(in the rows, 128 means zero)
Turns in one plane each, and the order they were made in; the first pair answered
turn P:
[122 126 117 126 137 127 137 123 134 125 115 127 133 122 150 134 127 137
 131] -> [126 125 118 129 139 132 138 124 140 127 117 125 134 129 142 131 124 137
 125]
[140 123 119 114 130 145 135 143 127 139 110 119 128 138 138 108 116 146
 100] -> [135 126 115 110 123 147 142 129 121 134 119 132 102 122 130 149 138 147
 100]
[133 154 128  97 101 183 129 104 141 119 148  91  56  89 163 160 147 140
 112] -> [ 78 168 129 129  90 164  88 104 152 113 124  76 119 130 195 101 126 143
 104]
[144 137 167  86 132 145 139  99 147 107 146 126 137  95 120 148 134 110
 153] -> [106 147 174 106 118 136 112  91 140  89 134 125 168 121 140 130 132 111
 150]
turn W:
[149 136 128 124 118 148 142 139 136 110 108 106 140  95 128 116 126 140
 134] -> [152 140 135 121 115 154 142 131 135 109 109 106 134 101 132 123 127 144
 123]
[118 131 142 154 134 104 102 155 139 145 101 126 171 164 130 106 115 125
 151] -> [100 135 153 130 102 148 120 108 128 157 109 123 149 165 148 153 124 134
 101]
[208  96  77 148 181  95 127 213 113 133 131 192 173  98  68  84 129 158
 176] -> [178 108 109  81 136 198 173 122 108 207 141 158 171 137 115 117 104 171
  11]
[136 155 134 179 140 156  99  65 137 165 119 101 179 108  57  65 148  86
  85] -> [120 169 129 168 113 165 105  32 121 136 128 115 133  88  64 141 191  95
  98]
turn D:
[116 158 116 144 136 113  71 122 130  84 144 118 148 110 105 115 169 103
 142] -> [166 142 113 110 160 130 101 138 129 110 157 123 118  84  82 138 165  99
 138]
[144 137 164 133 144 107 129 162 141 124 120 129 132 145 103  86 111 116
 128] -> [119 146 153 155 132  94 116 150 135 101 120 142 129 140 111 100 133 121
 147]
[134 101 141 108 122 146 145 119 124 122 114 126 127 110 162 168 124 151
 175] -> [140  99 142  98 137 156 151 121 133 144 113 107 155 134 161 134 102 148
 145]
turn M:
[142 106 142 114 147 144 145 159 149 151 144 151 133 144 125 143  81 136
 132] -> [148 143 151 137 129 137 136 135 153 139 166 142 134 145  87 124  95 105
 104]
[132 140 140 114 107 156 137 109 117 139 156 119  85 113 122 185 167 125
 116] -> [ 72 153 137 150  99 136 102 103 124 127 135 106 145 155 156 133 145 130
 106]
[136 123 148 109 110 146 154 121 109 141 120 170  85 127 145 143 141 155
 100] -> [112 156 157 134  88 136 131 104 111 126 125 161 108 141 136 112 145 132
  82]
[150 152 134 120 131 140 135 129 135 159 143 113 144 126 108  87 103 116
  87] -> [145 124 132 100 140 140 139 148 137 161 123 118 150 144 144  93  88 144
 103]
turn G:
[ 97 105 115 111 134 149 128 122 121 121 126 128 113 140 170 165 131 153
 139] -> [ 91 120 106 134 122 135 117 109 116 103 131 134 111 136 161 169 145 146
 139]
[145 111 109 123 136 124 145 152 102 118 112 145 104 102 125 163 145 153
 187] -> [133 100 112 108 136 131 140 153 111 127 101 139 116 119 148 160 132 168
 176]
[103 157 131 123 112 132 122 113 141 136 141 123 140 132 140 121 136 112
  96] -> [120 160 137 130 114 123 124 112 138 136 153 124 128 114 119 121 143 107
 102]
[ 85 145 131 125 105 142 110  98 120 130 116 113 141 149 168 141 119 145
  96] -> [ 92 170 131 144 100 123 101  87 112 111 134 126 122 125 128 147 146 124
 111]
Then:
(2 to 3 turns a pair)
[103 102 105 162 120  95 103 181 117 110  98 141 150 131 163 129 137 163
 175] -> [145 129 110 170 128  87 121 167 105  96 128 149 106  85 105 155 173 129
 176]
G M
[150 175 143 132 115 182 108 101 121 105 178  98 131 128  47  98 163  94
  70] -> [147 179 136 145 119 178 112  98 116  89 180 113 109 113  45 129 181  98
  94]
D D
[104 104 132 105 121 140 133 120 122 114 138 117 110 145 181 105 122 180
 141] -> [117 137 134 150 119  97 117 122 120  87 155 122 116 127 127  82 143 141
 164]
G W G
[152  91 132  75 136 156 156 141 131 170 109 128 129 147 160 140  98 160
 103] -> [132 148 131 170 119  75 100 143 123  83 130 154 131 109 103 123 154 119
 178]
P M W
[184 135 147 124 133  82 127 140 135 134 137 138  98  90  61 107 137  72
 125] -> [168 115 136 107 120  92 137 137 119 121 120 155  69  78  96 170 154 101
 159]
P M M
[ 65 141 131 155  77 127  98  92 114  85 121 137 123 144 170 172 155 141
 134] -> [113 105 143  91 114 178 140 114 130 156 115 117 140 172 191 140  98 161
  80]
D G D
[160 134 135 157 174 140 131 138 137 128 164 154 103  69  81 128 170 103
 156] -> [154  91 136 101 177 190 158 136 142 170 146 142  98  96 126 152 143 133
 117]
G W
[215  86 120  85 184 124 155 196 145 158 121 122 124 113 103  93 102 126
 161] -> [ 79 135 132 100  78 175 133  61 124 135 122 112 137 169 191 160 130 146
  56]
D W
[103 142 146 139  84 124 125  86 107 126 137 134 139 134 131 132 140 123
 120] -> [107 119 144 124  92 117 137 103 103 121 124 144 130 128 145 155 137 143
 151]
M G
[109 173 136 172  81  90 129 100 145  72 144 144 120 167  89  99 142  78
 130] -> [141  77 121  70 126 146 192 141 142 131 114 156  77 174 158 169 107 143
 149]
M W P
[ 23 125 143 136 108  95 118 147 156  97  67 122 168 174 223 133 108 163
 171] -> [185 179 176 103 134 142 191 111 153 148 168 115  66  77  41 159 139  67
  94]
D M D
[133 143 151 126 128 171 173 109 140 166 155  99 163 159 147  97 117 155
  29] -> [153 137 126 169 133 101 156 143 115  85 159 153  90  80 103 182 202 152
 162]
P W
[142 126 144  71 127 212 163  98 134 194 152 126 142 151 146 174 100 156
  70] -> [ 88 188 137 200  93  98  82  96 122  81 158 153 159 121 101 145 167 110
 164]
W M
[ 92 151 123 112  83 168 114  73  99 120 136 142 117 136 157 176 158 131
  92] -> [125 120 117  86 104 187 141 101 103 142 132 144 101 132 164 186 139 155
 100]
M D
[118  84 145  73  97 106 135 172 128 134  78 142 118 185 222 115  84 155
 134] -> [220 144 157 102 116  77 152 161 124 121 153 154  65 102  65 108 128  74
 132]
M W
[158 110 135 116 146 104 126 179 148 139 102 136 140 121 122 111 122 116
 169] -> [131 120 139  91 113 154 148 120 130 154 112 141 107 122 151 184 140 132
 129]
W D M
[ 76 139 137 149 118 130 117 133 134 116 118 131 181 165 146  98 111 142
 116] -> [107 176 143 158 108 136 128  99 121 111 158 132 151 130  86 112 137 105
  92]
M M
[150 151 165 125 140 156 139 115 136 155 154 114 146 117  98  95 120  93
  84] -> [162 150 151 150 154 108 118 150 134 117 148 132 138  92  79  95 134  91
 150]
W W
[120 142 153 142 120 156 130 109 142 167 123  99 167 195 146  67  92 117
  51] -> [108 173 134 190  84 106 115  86 109  86 143 147  89 122 103 174 189 104
 137]
G D
[213  87 148  96 173 170 139 169 145 178 140 123 122 131  88  63  90 126
 138] -> [198  68 134  88 167 160 149 182 128 149 123 152  89 113 121 133 115 160
 198]
D M
[168 113 168  81 138 162 161 134  93 202 159  94  99 125 121 154 124 143
  86] -> [113  78 151  90 135 144 135 161  96 191 114  94 140 164 189 135 106 178
 123]
M G M
[102 112 126 111 139 157 126 171 114 109 132 177  94 108 162 178 116 176
 214] -> [107 198 171 138 103 193 127  85 118 132 190 132 123 123  92 127 118 111
  81]
M W W
[ 54 150 146 155  82 135 148  86 127 151 109 120 169 144 176 111 125 148
  48] -> [ 93 177 143 156  81 133 165  62 107 146 145 134 112  94 112 164 164 117
  52]
M M D
[129  96 128 141 114 109 151 174 164 196 148 127 125 190 116  15  44 127
  82] -> [142  70 126 118 124 117 167 192 166 209 141 137 109 175 125  41  40 148
  95]
M M M
[100 142 131  99 120 163 123 139 155 161 115 128 159 171 170 140  75 171
 105] -> [128 167 126 118 100 148 130 112 129 120 153 161  82 108 121 220 142 145
 138]
D M
[116 125 139 185 117  81 119 164 157  53 141 153 104  91  93 151 165 128
 183] -> [154  91 133 153 150  94 147 198 166  83 133 161  89  88  93 154 146 145
 197]
M P P
